In the rows, zero is written as 128.
Each named move below is a turn or a mirror, shown by a few rows before and after it. Which moves, in which order, take the first row of each later pair to the second? The first pair is answered.
move j402:
[141 121 122 113 111 138 139 126 111 145 139 151  97 126 142 121 127 147
 137 116 123 134 131 166 146 137 131 127 117 127 126 140]  ->  [119 137 121  96 117 135 131 124 117 135 125 169 121  97 127 123 121 140
 118 115 138 126 126 159 141 137 119 132 128 121 131 142]
[149  85 119 165 123 133  98  91 114  98 139  68 123 164 100 152 142 143
 160 131 103 108 122 120  93 118 152  97 144 117 120 191]  ->  [116 111 122 142 133 124  86  86 121  81 116  93 156 125  70 156 134 132
 126 126 123  93 121 107  85 119 132 101 163 104 127 198]
[ 98 185 134  88 135 158 109 122  95 104 117 156 165  54 114 128 102 109
  99 120 193 105 133 146 148 155  81 136 151  86 150 125]  ->  [189 112 130 147 115 176 136 128  72 146 175 101  81 157 190 122 125 137
 177 129 143 142 140 183 168 148 129 116 106 118 134 103]
move j616:
[156 117 121 156 112 121 119 122 126 134 143 114 118 169 140 138 146 128
 171 152 107 144 116 117 114 112 138  96 146 139 101 112]  ->  [157 145 124 127 138 114  94 125 110 153 110 167 146 130 123 148 138 127
 126 148 135 148 120 126 143 121  94 106 157 122 122  92]
[101 128  91  72 123 202 114 146 132  73 132 139 184  81 132  91  88  96
 105  96 157  99  65 133 161 159 112 130  90  84 112 186]  ->  [122  92  88  97 108 218 136 152 131  74 162 101 147 123 165  83  98 104
 143  96 128 102  65 143 158 158 145 122  65  95 101 192]
[136 107 124 118 121 145 145 132  78 104 144 142 121 116 134 118 102 141
 111  90 116 125 130 152 127 125 129 152 122 101 131 138]  ->  [115 117 126 114 115 140 141 124  91  92 134 138 136 104 118 115  98 135
 107  89 118 118 126 139 112 120 130 153 137 104 127 141]
move j907:
[112  94 102 145  11 156 114 112 169  65 149  40 152 170 129 105 130 158
 199 125 106  91  65  96  75  98 161  91 146 104 109 146]  ->  [ 56 133  98 104  32 164 115 130 167  37 118  85 182  97 106 101 112 140
 143 112 135  57  54  92  86 116 131 105 140  75 124 173]
[121 124  96  97 135 141 181 106 105 150  96 145 115 184 141 124 129 137
 162  89 117 107 131 131  91 169 133 169 124 138 123 174]  ->  [116 129  96  92 134 143 179 108 105 147  94 149 117 177 137 125 128 135
 153  86 117 104 132 132  91 171 128 168 122 133 121 178]
[101 104 120 114 113 109 132 133 128 100 118 133 165 101 109 115 102 144
 111 124 157 105 140 107 106 131 135 115 144 114 115 162]  ->  [107 103 130 116 129  94 136 131 117 109 121 144 147  90 102 127 100 151
 106 123 150 117 157 113 108 125 140 111 137 129 119 162]
move j239:
[160  92 142 166  97 116 157 131  91 127 186  53  40 223 164 104 105 154
 156 136  74 149 147 131 140 135 197  80 122 175 106 128]  ->  [192 134 156 146 106  64  78  83 108 173 127  95 121 213 111 138 108 155
 126 160 116 185 156 109 143 108 127  83 208 173 122  53]
[114 118  96 116  88 171 122 150 150 105 132  94 177 151 161  90 147 131
 150 121 142  89  86 115 131 139 118 137 144  82 113 140]  ->  [123 129  99 112  88 161 102 138 155 118 121 106 196 152 148 100 148 133
 145 127 152  97  90 110 130 130 101 136 167  85 118 121]
[153 185  95 113 118 132 136 129 115 149 138 129 163 165 149 145 167 134
 109 135 105  93  90 122 131 177 158 103 117 140 111 127]  ->  [157 188  97 111 118 127 129 126 117 153 133 131 171 164 150 146 169 137
 105 137 107  96  90 123 131 174 154 106 123 142 113 124]
[ 95 166 141 114 154 109 139  98 131  90 110 161 136  37  87 158 105 105
  68 112 150  84 145  99 125 133 138 114 130 155 154 117]  ->  [ 84 153 138 121 152 129 169 115 124  71 130 148 106  42 105 147 103 107
  78 105 133  70 142 106 123 141 164 114  99 155 149 143]
move j783:
[115 126 151 147 190 106 153 130 110 144 124 177  61  67 109 154 102 144
  70 130 100 136 171 149 123 129 115 143 101 143 143 126]  ->  [ 59 150 118 125 136 144 141 134 171  89 108 144 150  71  98 120 105 123
  72 124 124  75 114 106  88 136 103 159 141  86 129 156]
[ 93 121 106 119 117 145 153 142 136  92 132 112 118 125 141 101 123 133
 122  99 134 138 121 124 140 145 152 132  99 123 119 167]  ->  [108 116 121 131 137 127 155 138 118 111 136 118  90 124 139 114 120 139
 119 101 124 158 144 133 144 138 156 128  90 148 120 156]
[110 138  75 109  73 116 137 138 168  92  95 110 195 118 101 152 131 132
 138 121 152  96 109  50 109 136 126 132 131 112 109 163]  ->  [197 109  87 123 125 127 150 166  91 174 110 156 102 138 161 171 132 158
 133 117 131 145 145 119 189 156 110 127  64 124 135 132]
Now pairs of rows:
Between the rows of a pair lie two moves.
[ 93 107 113 139 164 103 106 155 110 152 120 117 150  95 100 136  83 146
 133 127 150 111 142 176 137 122  77 148 102 139 103 137]  ->  [ 81 108 105 138 137 111 103 150 134 134 120  96 177 111  96 126  89 140
 145 130 151  96 123 157 117 116  82 146 121 129  92 144] -> j907 then j783
[113 119 112 125 166 136 139 160 141 113 150 122 127  73 123 126 144 137
 128  82 114 151 122 148 135 148 129 120  92 127 116 149]  ->  [112 127 118 123 174 118 128 150 140 115 141 136 134  58 107 135 139 137
 116  84 121 158 130 145 131 141 123 122 106 134 120 138] -> j907 then j616
[131 120 132 128 132 144 149 154 120 146 161 112  57 120 123 122 149 134
 152 129  91 143 139 122 110 126 161  94  95 161 137 147]  ->  [119 120 129 122 135 149 155 163 115 143 159 121  58 107 122 119 147 130
 141 124  91 135 136 124 115 132 155  94  88 155 139 154] -> j402 then j616
[106 151 145 114 180 120 110 127 127 131 114 156 169 111 151 116 118 104
  98 135 159 131 162 122 135 116 103 144 128  98 156 128]  ->  [146 126 157 144 183  95 117 115 121 157 134 137 129 142 155 126 125 118
 125 145 137 163 188 130 131 100 124 129 125 134 150 108] -> j907 then j907
[182 105 129 182 106 162 112 124 131 133 155 101 122 174 155 117 138 159
 190 113 114 139 103 149 148 145 154 176 155 146  88 138]  ->  [144 157 132 147 119 134  71 103 148 126 109 146 193 118  99 131 124 146
 140 118 154 135  99 123 140 140 106 184 209 130 101 123] -> j239 then j402
[129 118 121 163 101 162 158 117 150 127 173  64 113 175 151 123 118 124
 172 121 116  99 115 140 110 147 149 128 128 131 106 163]  ->  [ 70 170 135 122 144 128 147 112 143 104 136 126 135  73  87 143  95 109
  99 115 143  95 138 123 105 149 119 137 144 135 121 179] -> j402 then j907
[129 149 114 112  84 137  87  97 179 114 107 104 213 150 120 122 150 126
 151 132 154 104  97  92  95 104 104 137 185 118 102 112]  ->  [211 103 124 150 105 138 108 105 131 170 142 101 120 200 174 134 155 151
 181 137 120 149 130 139 138 104 126 125 136 153 106  89] -> j402 then j783
[182  96 103 111 112 161 154 163 116 134 189 111 105 165 216 106 140 155
 156 124 106 117  94 165 190 153 118  93 117  88 168 162]  ->  [114 152 139  72 174 102 142 153 104 120 143 190 127  41 133 137 109 140
  67 119 134 119 134 150 179 148  87  96 133 110 188 177] -> j402 then j907
[ 89 133 130 127 104 103 103 124 113 109 156 141 133 113 133 143 113 110
  91 104 118 169 128 119 119  98 145 111 156 155 115 116]  ->  [109 115 121 139  86 119 105 127 120 110 168 117 131 149 158 135 123 115
 119 103 112 165 117 120 119  99 152 109 152 149 108 111] -> j402 then j907
[ 74 139  86 116 118 141 164 144 120  68 159 113 130  79 110 102 123 110
 127 118 130  86  98 119 107 152 147 142  97 145 144 164]  ->  [104 118 100 136 134 126 181 144  96  91 178 110  77  93 121 112 126 124
 142 124 109 112 125 137 117 145 166 132  72 175 141 154] -> j907 then j402
